In the rows, zero is written as 128.
One turn moves each row of this set onto another row. After a few examples, where does it send each row asked below?
K_480: [166 145 104 126 115 106 136 161 136 138 170 148 133 126 114 108 135 127
 133 139 106 138 104 109 144 141 164 122 141 124 126  99  97 142 170 116
 110 113 140 130 162 102 112]
K_239: [ 99 129 117 150 120 113 145 127 148 101 126 164 146 137 155 125 155 111
 146 114  98 100 156 118 154 144 153 132 152 119 124 142 112 173 135 139
 129 131 111 158 150 107 142]
K_699: [114 154 127 125 164 109 143 106 165 152 147 119 125 130  93 126 117 137
 160 121  88 118 101 137 133 149 190 166 127 122 148 119 133 145 161 153
 147 137 127 161 130 125 150]
K_805: [122 149 130 140 129 144 148 202 136 141 166 106 116 124 100 126 115 123
  93 139 112 122 119 121 107 130 150 127 132  70 122 113 126 154 131 157
 148 162 143 139 134 159 104]
K_734: [136 185 107 132 108 135 137 140 156 127 146 149 156 149 101 103  89 114
 129 106 117 135 113 113 104 127 186 128 136  91  99 106 145 138 100 142
 174 122 118 177 150 127 104]
K_277: [ 98 123  99 136 142 122 145 141 162 104 177 118 106 170  96 140 163 119
 121 128 130 115 136 145 119 123 139 130 112 107 158 111 140 116 100 137
 129 145  95 190 139 149 131]
K_793: [107 127 114 147 111 115 146 122 157 104 134 172 138 137 129 134 147 105
 154 112 103 106 143 131 137 154 173 110 150 122 140 145 121 168 143 130
 136 138  96 156 143  87 125]
K_489: [133 137 103 125 140  90 111 146 152 152 148 149 113 165 111 111 143 141
 161 118 138 119  94 110 110 108 121 174 103 129 133 119 148 108 106 135
 114  99 115 144 171 146 128]
K_856: [151 149 116 122 112 115 139 153 135 149 180 127 129 125  97  99 137 124
 138 144 117 125 104 117 131 128 167 114 151 127 135  98 122 141 173 138
 102 111 143 133 176  98 120]
K_987: [160 134 104 126 147 109 117 145 154 161 147 153 127 153 104 106 158 126
 145 119 132 137  96 123 109 100 114 154 106 118 113 118 151 104 113 127
 117  98 110 145 172 132 118]
K_13: [132 142 108 126 135 107 117 151 147 170 156 136 116 168 111  96 160 131
 158 102 140 128  97 130 122 103 114 172 123 111 135 119 147 107 108 138
 126  93 124 132 166 127 124]
K_795: [114 149 111 128 118 106 125 126 135 142 178 135 157 152 126 125  94 114
 135 135 136 119  97 124 138 111 186 149 110 136 105 137 109 144 146 132
 166 110 114 184 149 131 144]
K_850: [122 156 129 132 122 132 143 195 130 149 162 114 120 130 102 143 110 130
  88 143 137 129 129 123 109 133 153 127 138  82 116  99 134 158 121 149
 140 156 124 126 113 148 102]
K_107: [ 89 120  94 142 142 114 133 153 151 100 164 110  93 166  87 144 160 121
 126 125 126 113 129 131 131 135 145 141 120 106 146 127 149 108 116 124
 145 148 104 185 130 142 139]
K_542: [107 130 119 150 110 108 152 127 149  97 143 179 137 127 141 132 151 102
 163 108  90 113 148 123 152 149 170 127 138 122 137 117 116 162 143 138
 126 147 118 170 148 103 123]
K_219: [153 158 100 126 123  96 153 157 144 150 173 150 126 127 107 103 118 113
 138 135 104 129 100 105 119 127 155 106 135 117 131  98 102 146 168 131
 111 118 134 131 174  94 117]
K_768: [127 132 140 146 108 133 140 160 141 159 107 180 128 122 143 116 124 124
 150  91 124 116 118 137 122 127 132 166 126  97 108 132 143 178  99 156
 160 122 121 131 135 150 114]
K_556: [ 88 125 105 131 153 122 146 150 158  91 161 111 115 165  89 159 154 122
 127 124 131 116 143 125 134 122 139 142 118  98 144 116 126 121  95 125
 138 157  89 172 146 137 138]
K_675: [153 146 110 123 125 109 149 151 142 146 170 129 145 125 109 103 142 102
 131 144 110 133 101  98 133 132 159 114 137 102 127  86 110 130 174 130
 107 123 138 117 159 118 107]
K_256: [109 134 115 141 135 127 159 186 125 136 160 104 125 116  81 138 129 124
  95 142 129 117 117 119 103 136 164 130 134  77 130  94 140 160 128 161
 137 157 133 139 114 155 111]
K_294: [109 109 128 145 112 112 169 117 157 101 132 172 128 128 143 129 137 112
 155 113 114 102 141 122 150 145 174 125 132 109 136 131 110 164 132 128
 131 133  99 169 154 104 141]
K_749: [130 167 131 150 133 128 160 139 186 142 139  91 151 159 121 134 125 123
 152 108 100 153 118 110 110 133 167 151 126  99 155 116 163 108 113 140
 158 130 139 161 152 142 130]
K_601: [119 135 150 146 116 140 119 161 149 150 113 168 148 133 147 128 125 135
 145 108 122 107 127 124 108 128 143 166 130  98 117 151 144 178  96 165
 142 133 118 121 142 155 101]
K_897: [117 182 112 121 142 111 113 136 153 138 130 139 124 108  71 111 113 123
 151 136 101 125 133 147 100 158 165 164 150  77 131 138 111 181 106 133
 155 123 126 159 146 125 125]
K_350: [122 122 145 134 123 122 126 162 133 159 110 179 140 128 142 123 123 135
 128 111 130 110 125 121 114 124 138 165 134 110  92 150 158 165  93 167
 140 113 123 136 145 140 126]
K_387: [126 154 125 128 126 150 140 196 130 129 161 110 126 117  74 152 119 128
 103 145 121 125 126 126 113 130 152 126 140 100 118  97 135 167 127 150
 143 166 130 135 137 154 106]
K_994: [113 159 119 143 120 101 119 154 155 143 156  99 151 140 123 141 126 110
 149 152 132 142 135 131 109 125 143 172 123  99 145 168 106 151 103 109
 158 106 132 166 170 148 144]
K_544: [ 99 138 150 146 123 132 136 170 129 163 116 173 137 123 141 122 119 137
 152 109 118 115 132 121 106 130 129 167 134  95 107 138 153 171  94 160
 146 140 120 125 132 134 118]
K_516: [ 94 128  80 159 150 117 146 147 153  96 151 114 111 153  89 141 176 124
 129 120 123 110 145 142 119 123 137 135 121 103 147 117 135 144 109 132
 137 151  95 189 136 135 138]
K_17: [134 120 103 126 147 120 121 149 148 158 158 147 118 160 108  94 155 153
 155 123 126 126  96 131 108 111 110 165 111 123 138 131 141 109 100 125
 119  96 113 149 169 134 133]

K_994 goes to K_897
K_856 goes to K_13
K_516 goes to K_256
Now find these:
K_107 goes to K_805
K_850 goes to K_480

One turn moves each row of this set onto another row. After a few examples, where does it send each row asked below?
K_482: [129 100 129 135 124  97 127 130 156 102 168 150  96]
K_90: [127 115 110 143  98 100 132 111 141 148 116 147 127]
K_287: [120 116 109 142  96  97 129 118 137 144 120 162 124]
K_743: [130 117 142 105 119 120 139 155 120 134 101 141 159]
K_590: [132 108 125  88 115 122 130 155 115 125 106 140 156]
K_391: [152 113 120  76 115 125 138 129 122  83 159 141 131]
K_776: [151 138 122  98 121 152 148 142 180 112 143 142  93]
K_920: [135 146 123 101 112 150 147 143 169 111  93 160 105]
K_89: [124 160 145 118  96 132 141 135 154 119 100 149  88]
K_952: [123 111 129 128 121 112 111 127 143  93 169 153  92]
K_139: [118 114 130 139  93  89 142 118 134 147 117 147 125]
K_377: [119 158 151 115 100 140 145 139 155 116 104 142  93]
K_751: [127 110 122 131 116 102 111 129 139 100 175 150 101]
K_660: [154 121 130  79 120 135 152 126 124  83 148 142 143]
K_260: [116 112 112 135  93 100 141 115 119 140 121 153 135]
K_583: [127 104 126 135 119 109 116 136 156 103 173 140 101]
K_177: [139 148 121 108 111 146 155 139 174 101  98 159 107]
K_121: [159 118 128  79 112 128 146 115 124  81 148 127 123]
K_710: [148 153 144 111 100 117 149 149 163 122 131 145  72]
K_447: [155 141 122  90 114 140 158 147 177 120 129 152  90]
K_435: [119 101 129 138 123 100 117 142 133 102 164 149 101]
K_211: [130 109 128 137 128 111 110 126 150  92 161 142  93]
K_540: [141 106 134  94 122 120 134 159 126 132  98 126 145]
K_566: [124 156 149 123  97 137 139 143 150 135 100 132 100]
K_317: [151 157 143 116  97 112 158 149 163 120 125 144  82]
K_543: [148 151 124 101 109 150 150 141 159  98  93 148 117]
K_386: [147 108 115  85 111 120 154 117 117  87 162 142 126]
K_642: [128 104 142  91 119 121 142 151 122 115  94 136 149]
K_801: [157 118 127  73 110 124 148 127 118  82 149 140 124]
K_429: [147 106 125  78 120 130 154 117 136  77 151 141 127]
K_565: [133 106 131  88 117 120 136 160 122 138 103 140 147]
K_458: [145 140 126  98 116 142 160 148 183 126 134 148  91]
K_327: [125 120 119 144  84  91 137 120 135 142 120 144 133]
K_343: [127 107 138  94 114 129 132 159 125 121 102 126 154]
K_731: [156 114 117  84 108 129 149 120 134  75 152 137 133]
K_918: [156 152 132 132  97 111 148 144 167 124 134 144  83]
K_589: [118 117 115 140  95  94 124 123 126 145 122 154 132]
K_207: [123 123 124 152 100  94 135 119 137 145 135 157 130]
K_507: [129  97 127  94 127 122 136 164 116 116 112 139 148]
K_36: [135 113 131 130 129 112 124 130 150  92 180 152 107]

K_287 goes to K_952
K_751 goes to K_391
K_566 goes to K_918
Now find these:
K_920 goes to K_89
K_260 goes to K_435
K_482 goes to K_429
K_121 goes to K_540
K_177 goes to K_377
K_207 goes to K_36
K_583 goes to K_731

